One turn moves each row of this set onto another row. After a few examples, where does it send each row asked below?
J842: [ 2.37  1.33  1.44 -1.16  1.21 -3.89  2.65  3.61 -0.48  0.44  0.04 -1.12
  3.04]
J537: [ 2.22 -1.72  2.56  3.22  0.68 -2.46  2.04 -0.16  3.62 -2.27  0.50  0.17
  0.94]
J924: [ 0.77 -1.62 -0.33 -1.06 -1.44 -3.36  0.22  1.09 -2.77  2.73  0.20  0.44
 -2.14]
J698: [ 3.43 -4.74 -1.02  1.97  1.41  0.26  0.59  2.35 -0.15  2.10  0.36  2.49
 -1.05]
J866: [ 1.94 -3.21 -3.02 -1.20 -0.49 -3.11  2.56 -0.76 -0.84  2.07 -2.56 -0.23
  0.68]
J744: [-1.07 -1.38 -1.90  2.42  0.27 -3.19  3.12 -0.76  1.99  3.40 -0.77  0.56
  1.20]
J81: [ 2.11  1.58  1.03 -0.61  2.62 -3.90  1.67  2.37  1.13  1.02  0.75 -2.39
  2.82]
J677: [ 2.68 -1.14  1.78  4.07  2.43 -2.88  1.54 -0.78  2.72 -0.91  1.36 -1.80
  0.76]
J172: [ 1.62 -1.37  2.22  3.71  1.10 -2.98  2.05  0.58  3.56 -2.32  0.25 -0.46
  0.76]
J590: [ 4.62  0.30  1.14  4.15  1.45 -1.95  0.89  1.10 -1.53  0.68  2.50 -1.95
  0.85]
J180: [ 5.22  0.06  1.90  2.94 -0.35 -1.39  0.75  1.97 -2.49 -0.03  2.30 -0.46
  0.72]
J402: [ 1.88 -1.89  3.07  2.54 -0.30 -3.24  2.53  1.59  1.90 -3.30 -0.35  0.67
  0.33]
J464: [ 5.14  0.06  1.46  3.56  1.29 -1.42  0.37  0.43 -1.08  0.70  2.86 -1.55
  0.73]
J718: [ 2.85 -1.41  2.86  2.59 -1.24 -2.82  3.17  2.77 -0.59 -2.73 -0.23  1.25
  0.86]
J461: [ 1.83  0.74  1.61 -1.32  2.75 -4.36  1.85  1.59  1.62  0.35  0.41 -2.29
  2.32]
J77: [ 3.19 -4.69 -1.31  2.49  2.05  0.32  0.67  1.76  0.85  2.41  0.56  2.10
 -0.74]
J324: [ 2.99 -5.05 -0.99  2.09  2.19  0.03  0.59  1.39  1.33  1.98  0.36  2.17
 -1.01]
J420: [ 1.26  0.87  1.74 -1.40  1.46 -4.26  2.27  3.21  1.44 -0.47 -0.27 -1.07
  2.56]
J96: [-1.79 -1.80 -0.57 -0.02 -1.08 -3.63  0.20  1.03  2.11  1.47 -0.79  0.81
 -1.85]
J260: [ 3.69 -4.91 -1.10  2.09  1.91  0.28  0.83  1.61  0.12  2.42  0.58  2.25
 -0.78]
J132: [ 2.82 -5.24 -0.91  2.25  1.90  0.04  1.29  1.39  1.45  1.76 -0.06  2.51
 -0.64]
J673: [ 1.75 -3.24 -2.85 -1.65 -0.01 -3.18  1.15 -1.14 -0.17  1.95 -2.07 -1.07
 -0.32]
J662: [ 2.24 -1.73  2.91  2.52 -0.85 -2.34  2.46  1.54  2.19 -3.00 -0.07  1.39
  0.95]
J827: [-0.10 -3.14  0.05 -0.48 -1.11 -4.08  3.85 -0.78 -0.86  1.68 -1.52  1.80
 -0.25]
J56: [ 4.93 -0.21  1.98  2.88  0.21 -2.25  1.31  2.10 -3.17 -0.30  1.83 -0.84
  0.41]
J428: [ 1.70 -2.69 -2.87 -1.91 -0.69 -2.90 -0.18  0.34 -0.62  1.87 -1.81 -1.08
 -1.08]
J507: [ 3.13 -5.36 -0.65  1.68  1.26  0.02  1.23  2.10  0.45  1.47 -0.21  2.99
 -1.01]
J544: [-0.66 -0.61 -1.59  1.39 -2.45 -2.66  2.40  2.81 -1.03  2.85 -0.87  2.00
  0.53]
J500: [ 2.68  1.43  1.51 -1.56  1.67 -3.97  1.58  3.24 -0.66  0.72  0.69 -1.88
  2.26]
J976: [ 2.85 -1.07  1.98  3.65  1.82 -2.21  0.85 -0.78  3.36 -0.96  1.67 -1.25
  0.77]
J950: [ 0.86 -1.25 -4.24  0.39 -1.40 -2.03  1.12  2.05  0.29  2.58 -2.16 -0.18
  1.00]
J599: [ 0.34 -2.46 -0.69 -0.08  1.28 -3.87  0.93 -2.42  0.22  3.33  0.41 -1.00
 -1.47]
J897: [ 0.92 -1.78 -4.18  0.70 -0.69 -2.29  2.28  0.66  0.71  2.61 -2.46 -0.24
  1.76]
J351: [ 1.49  0.66  1.62 -0.93  2.26 -4.35  2.94  2.05  1.85  0.05 -0.21 -1.44
  3.19]
J667: [ 0.69 -2.15 -3.21 -1.30 -1.17 -2.71 -0.47  1.33  0.78  1.55 -2.01 -0.64
 -0.92]
J749: [ 2.87  1.24  1.25 -1.06  2.57 -4.02  2.24  2.04 -0.28  1.21  0.76 -2.20
  2.84]
J338: [ 3.36 -1.34  3.12  2.01 -1.75 -2.12  2.42  2.44 -0.30 -2.65  0.20  1.71
  0.72]
J46: [ 1.55 -1.26 -1.71  1.34 -0.03 -2.94  3.09 -0.59 -2.82  4.60  0.21  0.25
  0.74]
J669: [ 4.09 -0.24  1.36  4.16  2.07 -1.70  0.44 -0.47  1.49  0.35  2.58 -1.88
  0.97]
J588: [ 2.71 -5.11 -0.85  2.12  1.40  0.00  1.11  2.22  1.36  1.45 -0.20  2.90
 -0.86]
J630: [ 3.30 -4.91 -0.97  2.07  1.23  0.23  1.30  2.41  0.04  1.92  0.03  2.92
 -0.61]
J988: [ 1.90 -2.28 -3.86  0.08 -0.24 -2.56  2.61 -0.39 -0.67  2.94 -2.16 -0.55
  1.58]
J901: [ 3.68 -0.23  1.34  4.07  2.49 -2.35  0.19 -0.03  0.97  0.12  2.39 -2.52
  0.22]
J611: [ 4.59 -0.60  2.55  2.44 -1.46 -1.64  1.94  2.71 -2.28 -1.30  1.10  1.00
  0.94]
J404: [ 0.73 -1.31 -4.03 -0.13 -0.98 -2.14 -0.41  1.66  0.92  2.45 -1.70 -0.90
 -0.04]
J288: [ 2.09  0.52  2.00 -1.90  1.38 -4.37  2.87  2.83 -0.02 -0.30 -0.21 -0.99
  2.58]
J367: [ 3.83 -0.43  2.39  2.63 -1.26 -2.33  1.84  3.57 -2.39 -1.63  0.82  0.55
  0.39]
J212: [-0.20  0.13 -2.28  1.80 -0.08 -2.42 -0.48  1.19  0.16  4.36  0.96 -0.71
 -0.76]

J367 turns into J718
J698 turns into J630
And these:
J338 turns into J662
J96 turns into J744
J428 turns into J950
J500 turns into J842

